One vector is turned by the same rotation once a step. Each row is the vector after some number of steps, and that number follows the row.
The counts run from 0 to 1084.
[  1.3  -0.6  24.6 -26.2  19.0 -29.1 -21.1  -4.2 -20.4   2.2  47.5   0.0
 -25.7   5.5   9.3  20.2  -7.4  -5.2 -30.8  15.0  -0.2 -13.9  16.4  10.9
  16.8  -9.9 -31.7  11.5  -8.2  27.9  10.7  11.8 -22.4  25.4  34.7 -14.4
  10.3 -17.2 -28.0  27.2  17.8 -12.6 -17.1 -15.9  25.5 -18.7  39.4   9.0
  -7.6] : 68
[  6.9  20.8   4.3 -18.8  12.2 -35.8   6.4  -2.4  11.8 -39.9  28.4  -7.6
 -14.1  10.0  -2.3   2.5  -7.0 -16.5 -24.4   8.1   4.3   3.5   5.4 -15.2
   6.8  10.7 -31.7  19.7   1.2  20.9   6.4 -36.3  -5.5  21.6  12.5 -19.2
  19.5 -24.9 -39.3  -3.7  -1.5  12.1  -1.2 -22.9  15.9 -18.9  51.2  37.5
 -39.1] : 702
[ -9.4  16.9  29.2 -26.1   0.5 -34.9   1.4 -16.7 -20.1 -14.0  36.1   5.4
 -28.4   7.2   2.8   5.2 -40.0  13.7   3.7  19.5  11.5  -1.1  25.4 -11.5
  -4.6  -7.9 -18.8  21.7  17.7   9.7   3.2 -25.0 -15.2  41.4  31.1  -6.8
  -1.5 -43.3 -34.6   3.7  -8.6 -10.4  24.6 -18.8  26.3 -18.9  32.4   4.3
 -13.3] : 772
[ 11.2  21.1  14.0 -25.8 -11.0  -7.2 -17.2 -11.1 -24.3 -33.3  50.8 -26.8
 -17.2   0.4  16.6  -8.9 -14.4   8.4   6.0  15.9  18.7  -8.3 -10.2 -24.2
  27.7   6.7  -3.2  16.6  12.8  25.7  16.8 -30.9 -10.5  32.4  20.3  -7.4
   5.1 -48.9 -37.1  -4.4   0.2   9.1   3.9 -16.3  25.8   3.7  32.2  17.0
 -21.2] : 671
[-23.7 -10.7   6.4 -27.3  11.5 -17.3 -14.9  -0.3   1.9 -25.7  48.3  13.4
   4.5  -3.9 -11.2   4.5 -10.8 -17.4  11.0   1.4  18.1   6.2  18.5 -16.4
   9.7   0.9 -20.4  23.0   5.6  23.9  13.8 -19.9  -6.9  45.8  20.2   1.0
  28.8 -46.1 -45.1  16.0  -1.4  -7.1  14.0 -19.1  28.3 -20.2  37.4  16.5
  -9.0] : 1006
[ 12.7  21.1  34.6 -22.7  27.3 -26.4 -21.8  -0.1 -19.0  -3.0  17.2   1.4
 -18.6   9.1   8.9  13.1 -18.9 -11.7 -21.6   3.6  15.9 -11.2   7.1  -5.8
  22.1  -1.5 -14.3  11.9   2.2  30.6  -9.6 -24.8 -21.3  44.2  37.9 -12.3
  11.5 -32.2 -40.9  19.8   5.6 -21.0  -8.1  14.9  36.1 -26.3  37.7  19.1
  -7.9] : 845
[ -8.4  14.7  17.0 -21.7  21.7 -12.7 -21.9  -4.7 -10.9 -14.9  46.6  -5.2
 -15.0   3.2  -1.4  -1.3 -26.8  28.1 -12.4   3.3   0.8  -4.1  25.3   0.6
  20.1  -2.9 -13.3  26.0  16.5  26.0  18.6  12.6 -19.2  32.3  31.7 -29.6
  20.7 -39.6 -21.3   2.4  -2.6  -7.1 -10.2 -41.6  22.6 -36.1  20.2  12.5
  -9.3] : 730
[ -8.4  16.6  46.4 -18.6   7.3 -20.5 -10.6   1.2 -12.3 -16.1  65.0  -7.8
 -14.3  -1.0  -0.3  -2.8 -24.5  20.1 -12.5   3.3  -6.3  -2.3  17.2   1.7
  27.7 -16.9 -25.3  14.0  -0.9  -1.3  17.3   9.0  -7.8  34.2  30.7 -20.8
   9.4 -30.6 -20.1  -0.7  15.8   0.3  14.6 -44.0  28.1 -11.1  26.1   8.2
 -18.0] : 390
[ -5.7  14.3  27.5 -26.7  -5.2 -16.1 -23.2  -2.9 -19.0 -17.2  27.6   3.6
 -19.3 -19.7  14.0  -5.4 -29.2  24.9 -33.8   0.4  18.7   5.7  10.6   7.8
  45.3 -10.0 -25.5  29.2  27.4  25.1   9.8 -18.9   3.4   9.4  18.7 -18.4
  -6.8 -34.7 -27.8  12.2  -9.6   4.8  -1.5 -20.4  15.4 -28.6  37.0  16.7
 -25.8] : 104
[ -3.9  19.6  29.4 -17.6  -4.6 -36.7 -25.8   9.7   4.7 -30.4  30.3  -7.5
 -21.1  -4.6  10.9  -3.8 -14.5   5.9 -26.6   6.9  14.4   8.5   9.3  16.0
  20.7  -5.8 -35.4   1.3  11.4  15.3  17.7 -11.5  19.6  19.3  10.0 -16.6
  -5.5 -26.2 -41.7   6.5  11.3  18.2   9.0 -33.7  10.8  -8.3  50.9  16.9
 -33.5] : 203
[  5.2  21.3  32.8 -32.3   9.7 -22.2  -5.7 -19.9 -14.8 -14.5  31.9  -4.8
  -2.5  15.6  18.2   6.9 -17.3  14.7   7.7   2.9   9.3   0.4  30.6   5.2
  -2.3  -7.2 -30.6  15.8  26.7  16.1  -0.9  -3.4  13.6  52.4  39.6  -5.0
  15.5 -25.5 -32.6   4.2  -6.3   7.9   1.5 -40.3  28.0 -30.9  33.3  -3.6
 -12.6] : 960
[ -5.8  10.9  32.4 -29.6  23.5 -15.3 -33.4  -5.3  -1.6  -7.1  32.3  16.2
 -31.1  17.8   2.0   6.4 -25.0  -9.3 -31.4   8.9   2.4   5.3  13.3  14.3
  16.6   6.9 -28.7   4.0   6.1  11.4  10.6 -12.2 -16.4  38.5  25.5   2.6
   2.7 -29.9 -38.8  11.4   7.2 -13.0  13.9  -7.5  30.9 -20.0  49.8  20.1
 -29.2] : 696
[ -3.3  12.3  36.4 -17.7  -2.2 -21.4 -22.1  11.3  -5.8 -22.4  28.4  10.4
   2.7   7.2 -18.4   6.8   9.2   5.0 -10.9   4.0  11.1   4.9  22.7   7.0
  24.6  -6.8 -38.5  24.6   3.5  38.6   3.1 -30.7 -20.8  27.0  32.9  -7.3
   5.1 -24.4 -41.0  21.0  21.1  -1.1 -11.3  -1.5  25.1 -24.4  42.7   9.9
 -10.1] : 411
[  9.1  24.0  12.9 -37.1   3.0  -6.5 -28.3  -6.8 -31.9  -0.5  21.3  -5.2
 -17.6   9.6  17.2  11.9 -23.5 -24.7 -16.4   9.8  10.3 -27.3   8.6  -6.7
  36.7  -6.9  -3.0  20.6 -12.6   9.3   7.7  -5.4 -14.9  41.4  36.1 -18.8
   4.7 -34.1 -25.1  13.0  18.4 -13.5  -9.7 -24.5  17.6 -25.7  40.7  24.5
 -11.2] : 842
[  7.5   1.7   2.0 -22.2  -0.7 -24.7 -13.9  -9.6 -27.1 -22.1  31.1 -13.0
  -8.1 -17.1   8.1  -7.1 -17.5  -7.1   5.7  20.6  37.8 -16.8  -2.3 -15.6
  26.5  -6.8 -14.7  26.1   9.4  24.4  -4.6 -18.9  11.6  19.2  21.6 -12.5
   0.6 -40.8 -63.1  -1.8   6.4   3.6   9.1 -17.5  13.1  -1.7  38.0  29.0
 -15.1] : 96
[ -2.3   5.0  13.4 -37.2   7.6  -1.3 -21.9 -19.4 -14.6 -21.9  44.2 -19.8
  11.3  -1.1  16.3 -11.6  -6.0   8.4  -7.9   3.5  16.9  -9.1  13.7   0.1
  33.7  -0.6 -22.5  41.5  26.8  20.9  23.2 -17.0  -4.7  28.2  14.1 -13.9
  16.6 -15.6 -35.0  -7.9  -8.1  16.4 -17.0 -45.2  12.1 -32.9  23.1  16.8
 -30.5] : 384
[  6.6  16.5  18.3 -32.3  19.4  -2.6  23.1  -9.0  -9.9 -29.4  27.9 -16.8
  -2.3   5.5   1.6  14.1   5.5  -6.1  -4.5  -3.3   9.3 -11.4  23.8  -7.9
   9.4   5.6 -21.8  12.3   1.6  20.5   3.3 -24.7 -19.2  38.6  36.2 -20.8
  34.4 -32.1 -19.1  -7.4  -2.6  19.5  -8.3 -36.9  23.4 -25.9  44.1  28.2
 -22.1] : 802
[ -8.3  12.2  -3.1 -27.5   6.0 -12.5 -23.5  -2.6  -8.3 -22.4  37.1  -1.5
   0.2  -6.5   6.0  -5.0 -28.3 -13.6  -2.4   2.4  17.1  -0.6  13.5 -36.4
  22.0  -8.9   2.3  38.3   0.9  11.1  16.2 -11.2   2.3  46.8  19.6 -12.2
  23.1 -51.9 -33.3  17.6  -7.6  -9.6   7.9 -34.8  18.2 -31.3  29.5  14.7
 -13.3] : 1010
[ -5.8   8.5  21.2 -14.7   2.6 -27.2  -6.4   7.2 -16.0  -1.5  35.4   4.5
 -14.0   0.5 -15.8   1.2   3.7   6.8 -30.1   8.0  21.6   0.9  27.8  -3.1
  18.2  -8.2 -31.5  24.5 -13.6  31.8   9.8 -27.9 -30.8  22.6  26.6  -5.9
  13.6 -38.7 -37.3  27.6   9.4  -3.4  -4.6   1.6  18.2 -14.7  53.6  33.7
 -15.9] : 166
[ -2.4  16.2  38.7 -44.9  20.6  -2.2  -9.5  -4.8 -16.5  -1.0  28.6   0.8
 -12.7  24.3   9.7   8.3 -16.3 -12.2  -7.1  -0.3  -1.6 -13.9  13.6  17.4
  19.6  -2.8 -31.9   4.4   8.6   9.2   9.4   0.2 -30.6  45.0  38.8  -5.3
  12.6 -24.8 -24.4  -0.6  16.7 -10.1 -10.6 -26.8  31.3 -30.9  35.1  15.2
 -25.1] : 217
[  0.8  17.5  26.8 -14.3 -24.4 -20.5  -6.2   2.9 -29.4 -10.5  42.8  -2.1
 -31.0 -13.0   5.1  -6.1 -19.9  27.6  -7.8   3.5  18.2   5.7  19.9   8.6
  25.0 -14.5 -23.2  14.9  -0.1  23.9  11.0 -23.0  -9.9  21.8  24.0  -7.4
  -7.2 -47.1 -32.9  13.8  -4.0   4.5   7.9 -13.8   7.9 -13.8  49.0  22.4
 -24.6] : 924
[  2.7   6.4  28.9 -33.1  22.7 -18.4 -12.9 -14.4 -24.8  -5.7  37.3 -19.2
 -20.8 -25.2  25.4  -0.8 -27.3  -8.0 -28.0   3.1  22.3 -19.2   2.3 -11.6
  36.4  -8.3  -7.7  11.0  17.2  13.2   0.4  -1.2  23.6  19.5  20.7 -19.6
  17.4 -28.3 -37.8   8.5  -3.5  -2.1   8.4 -28.1  33.4  -7.2  34.2  12.5
 -28.2] : 195
[ -5.4   9.4   3.4 -21.7  19.8 -33.3 -36.5 -13.6 -28.0 -15.6  33.5   9.7
 -15.4  -3.2  -4.9  17.8 -22.2 -12.7   5.0  14.7  23.3 -20.1  26.1  -2.8
  18.6  -9.5  -9.0  17.6 -16.4   1.5   7.2 -10.4 -14.9  41.4  29.2 -11.8
  -3.1 -36.0 -34.7  12.7  24.5  17.1  20.3 -39.2  12.1 -17.4  44.6  17.5
  -3.3] : 589
[  4.7  13.1   7.2 -25.3  35.7 -23.6 -23.3  -9.2 -17.8 -12.4  38.3 -13.0
 -11.5  -7.7  18.1  -2.6 -36.9 -12.1 -17.1   9.4  23.4 -18.3   5.8 -26.9
  16.6  -8.4   3.2  13.9  13.6   8.7  -5.7  -1.2   6.5  37.8  12.5 -22.2
  19.1 -34.6 -48.2   9.4  -2.5  -6.2  12.6 -32.9  34.7 -17.3  21.0   2.2
 -29.8] : 194
[ -1.4  -1.5   4.7 -27.7 -19.9 -23.2 -12.2 -11.7 -14.0 -29.6  42.5   3.1
 -13.0  -0.9  18.8   4.3  -5.2 -14.2 -14.1   5.5   4.6   7.4  -4.9  -3.9
  28.8 -10.0 -32.2  32.4   1.5  39.5  21.8 -14.1  -1.6  22.9  25.8  -5.7
  -0.8 -24.2 -39.0  27.8  14.4  -8.7 -16.4  -5.9  11.7 -29.0  46.7  19.2
 -14.1] : 755
[  0.0  10.7  19.0 -18.3   7.5 -44.5 -12.4   8.1   4.5 -18.5  33.0 -13.8
 -23.2  11.5   3.1  -3.1   1.6  16.2 -11.6  19.0  25.1 -12.6  19.1  21.9
   6.1   9.2 -40.0   0.0   8.8  19.7  19.1 -17.2 -14.4  23.6   3.6 -14.6
   6.2 -29.8 -49.2   2.8 -16.7  12.2  -4.7 -34.4   5.5 -13.0  35.9  20.9
 -35.5] : 300
[  5.0   8.4  26.3 -29.3  20.5  -6.6  11.9  -4.1 -28.0 -22.2  29.6 -10.8
   2.1   7.6   9.7  10.3   2.6  -4.5  -2.8  -9.8  15.6 -12.7  23.1  -0.3
  20.0  -7.2 -20.4  12.2  -9.1  20.1  10.5 -19.0 -42.7  43.9  35.1 -15.7
  27.1 -34.5 -20.0  -2.4  11.6  15.9 -15.6 -31.0  23.1 -41.1  36.3  17.7
 -17.7] : 898
[ -3.8   8.6  18.6 -26.1  20.3 -48.6 -11.6  -9.0  -5.2 -26.9  41.7  -0.5
   2.7  10.3   4.0 -13.4 -20.5   3.5   7.4  16.2  21.3  -4.7   6.1   3.5
  11.5 -11.6 -35.2  24.7  14.0   6.9  12.1 -17.7 -29.5  28.8  10.8 -13.6
  -9.2 -18.0 -54.2   3.1 -10.0  -0.7  -6.3 -41.9  -2.7 -30.4   9.0  18.2
 -24.8] : 967
[ -5.3  -0.2   8.5 -32.4  18.3 -25.6  -5.8 -11.7 -23.1 -11.9  23.9   6.3
 -27.5  -7.2  -6.1  10.0 -28.4 -22.3 -16.3  19.1  25.2 -19.2  21.0   2.6
  12.4 -13.2 -24.8   8.6  -6.1  -0.1   1.9   2.0  -6.3  34.1  27.5 -12.2
  -7.6 -34.9 -42.0   4.9  15.8  13.7  21.4 -30.0  17.9 -19.1  58.1  20.2
 -17.1] : 1026
[  5.8  28.3  44.6 -18.4  13.8 -43.6 -15.0   7.3  -9.8 -18.8  25.4 -14.4
 -14.4   5.0   9.3   5.9   7.2  23.2 -35.8   7.8  17.6   0.7  15.0   4.4
  19.2   1.1 -34.4   4.8   9.9  28.8  19.5 -23.4 -13.2  15.9  17.1 -33.5
  14.1 -12.2 -30.7  15.4  -1.4   9.8 -13.2 -23.5  20.0 -16.6  34.9  16.5
 -23.4] : 886
[  0.5  21.5  23.8 -14.2   7.0 -47.3 -27.8  -8.3 -13.9 -21.7  32.5   4.3
 -21.9  -4.1  21.4   0.1 -14.5  15.3 -34.9   7.8  17.0  11.1   8.5   2.5
  28.5  -2.1 -29.8  21.0   3.6  18.5  17.2 -31.8  -6.0  12.4  11.9 -12.3
  -4.9 -21.6 -27.7  11.6 -10.8  11.9   6.2 -21.4   0.3 -31.1  39.5  23.7
 -28.8] : 108
[-15.4  -3.3  31.9 -32.8   7.2 -42.7 -24.7   1.3  -6.7 -13.1  48.0  -0.4
 -11.5   4.9  23.6  10.6   0.0 -24.9  11.7  -0.7  12.4  -0.8  -1.2  -3.1
  22.0  -8.9 -31.2   5.5   2.8  20.8  17.0  -0.2  -2.2  41.5  33.7  -5.9
  28.2 -27.3 -36.1  28.7  -2.2 -21.0 -15.3 -21.6  22.9 -15.7  22.0   9.0
  -1.9] : 907
[  4.5  17.3  37.6 -41.0 -18.7 -28.8  -7.0  -2.9  -9.2 -36.5  38.1 -19.7
  -5.3  17.6  19.8   1.6  -5.1  -2.2  15.9  15.4   2.7 -10.0  -3.1   1.9
  18.5  -1.6 -37.9  11.0  25.4  33.1  16.6 -22.7  -8.2  27.2  27.3 -19.5
   1.2 -15.2 -48.6   6.6   6.4  -9.1 -25.6 -17.8  20.6 -14.6  22.1  10.7
 -19.7] : 809
[ 10.8  32.4  18.3 -31.2   5.0 -10.3   5.6  -7.6 -17.8 -17.2  -0.6  -8.9
 -17.0   6.8   6.8  12.0 -12.7  -5.6 -13.7   1.4  28.6  -7.9  20.4  -6.4
  13.7   1.0 -15.4   7.7   5.5  27.1  -7.8 -31.1  -2.4  30.4  32.7 -25.4
  13.9 -36.7 -34.8  -4.1  10.6  13.5   3.1 -24.1  22.8 -25.2  50.4  30.3
 -31.6] : 24
[  1.4  10.1  47.4 -32.6   9.1 -40.0  -4.5 -20.9 -16.6 -31.8  36.3  -7.4
 -12.1   0.8  21.1   4.8 -13.5  11.7   2.4   8.2  15.6  -2.1  -3.8  18.4
  28.1  -3.4 -43.4   3.3  30.2  21.0  12.7 -19.6   1.6  26.8  25.6  -6.2
  -5.6 -14.3 -39.7  -2.1  -5.8  18.6  -3.6 -23.4  11.2 -16.0  20.6   3.3
  -9.3] : 962
[ -5.8  14.4  15.6 -29.2 -13.0 -31.8 -13.7  -9.3 -10.5 -30.0  42.5   2.5
   4.8  13.2   2.0   9.4   7.4  -1.8   6.0   9.5   1.8  13.5  23.4 -14.1
  15.7  -7.5 -35.1  35.0  -4.0  37.9  14.2 -32.1 -15.6  23.1  35.8  -7.2
  16.7 -21.8 -43.8  14.0  18.9  -7.2 -12.2 -14.8  14.2 -22.7  34.1  25.3
 -13.6] : 660
[  3.4   8.9  19.8 -21.0  15.1 -12.4 -21.6  -0.7 -24.7 -16.5  51.2 -10.8
 -17.0  -2.5   5.3 -11.1 -15.3  41.7  -8.7   6.5  19.5  -3.1   4.4   4.6
  27.5  -0.9 -11.1   9.7  17.8  40.4  19.5 -19.5 -35.8  27.6  16.2 -18.4
   3.8 -43.6 -28.1   3.9  -6.0   6.8 -11.5 -22.6  21.7 -24.7  18.9   0.9
 -13.2] : 825
[ -7.5  13.7  11.9 -33.0  10.1 -10.5 -22.2  -6.0   4.2 -19.6  24.0   7.4
 -23.4   8.3 -10.1  -1.9 -30.6 -24.6 -28.9  15.0   8.6  -4.2  14.7  -0.4
  26.5   6.5 -32.2  26.3  -8.8  -7.9  27.2  -8.2  -9.9  43.5  20.1  -9.6
   2.8 -38.3 -23.7   9.4  -1.2 -11.2   6.3 -27.2   4.5 -25.9  55.3  35.4
 -11.0] : 359
[  5.3  25.1  23.3 -37.8  -4.9   0.5  -9.4 -30.9 -21.5 -28.8  25.4  -9.2
  -7.5   5.5  24.4   4.6 -23.1  14.4   1.2  10.9  12.7  -4.1  17.4   2.3
  20.8   3.6 -21.7  31.0  30.3  19.2   7.7 -32.6   8.7  43.4  26.2  -0.8
   8.3 -28.2 -26.4  -7.7 -10.8  18.5   1.0 -28.1  12.5 -25.6  33.4  12.5
 -25.2] : 863
[  7.7  11.9  30.6 -26.1  39.6 -11.6   7.1   1.9   3.5 -29.9  27.5 -15.5
   5.9  13.8 -10.1  -5.4 -14.2 -19.4  -6.6  -2.2  17.8 -11.0   8.0  -6.4
  10.2   8.7 -21.0   6.4  12.7   7.7  12.0 -18.7 -15.1  64.6  12.6 -11.1
  30.3 -39.1 -36.5  -4.0 -10.4  13.0  -1.7 -27.2  33.6 -18.9  32.7   8.2
 -21.7] : 1048
[  4.1  14.5  24.5 -27.3  12.7 -18.6 -14.4  11.5  -6.0 -21.6  33.9 -16.7
 -10.8 -11.7   4.2  -5.1 -27.1  -6.6 -32.6   5.5   1.9 -13.2   0.8   2.6
  34.9 -15.4 -20.1   1.9  16.7  20.4   9.8   6.4  10.3  17.4   9.9 -46.1
  -1.5 -26.3 -40.6   8.5  13.4  -1.9 -19.2 -38.2  29.5 -25.0  27.3   7.6
 -29.6] : 881
[ -4.2   3.1  18.0 -16.9  16.3 -34.6 -24.4  -5.9 -25.7 -34.2  28.9   4.9
 -17.8 -18.3  -3.3  15.3 -14.5  -9.8   0.9  10.0  24.3 -20.7   7.0   0.6
  44.0  -8.1 -14.1  14.6 -11.6  11.1  -0.9 -29.2 -15.5  21.9  28.5 -24.3
  -6.2 -36.1 -37.9   0.8  21.7  25.6  16.0 -29.8  13.3  -5.9  37.8  17.5
  -4.2] : 590
[ 12.0  30.4  27.1 -24.4 -31.3 -13.0 -10.1 -12.1 -24.3 -31.0  36.9 -10.5
 -11.8   8.1   7.8  11.7 -10.9   7.3  15.6  11.9  -1.3 -11.4  12.2  -9.4
  19.1  -6.1 -19.2  32.4   2.9  22.1   9.5 -41.0  -7.0  37.4  36.2  -7.4
  10.9 -33.0 -27.3   2.0  -2.0  -4.8  -6.6  -8.3  21.9 -15.1  36.4  14.2
 -15.9] : 85
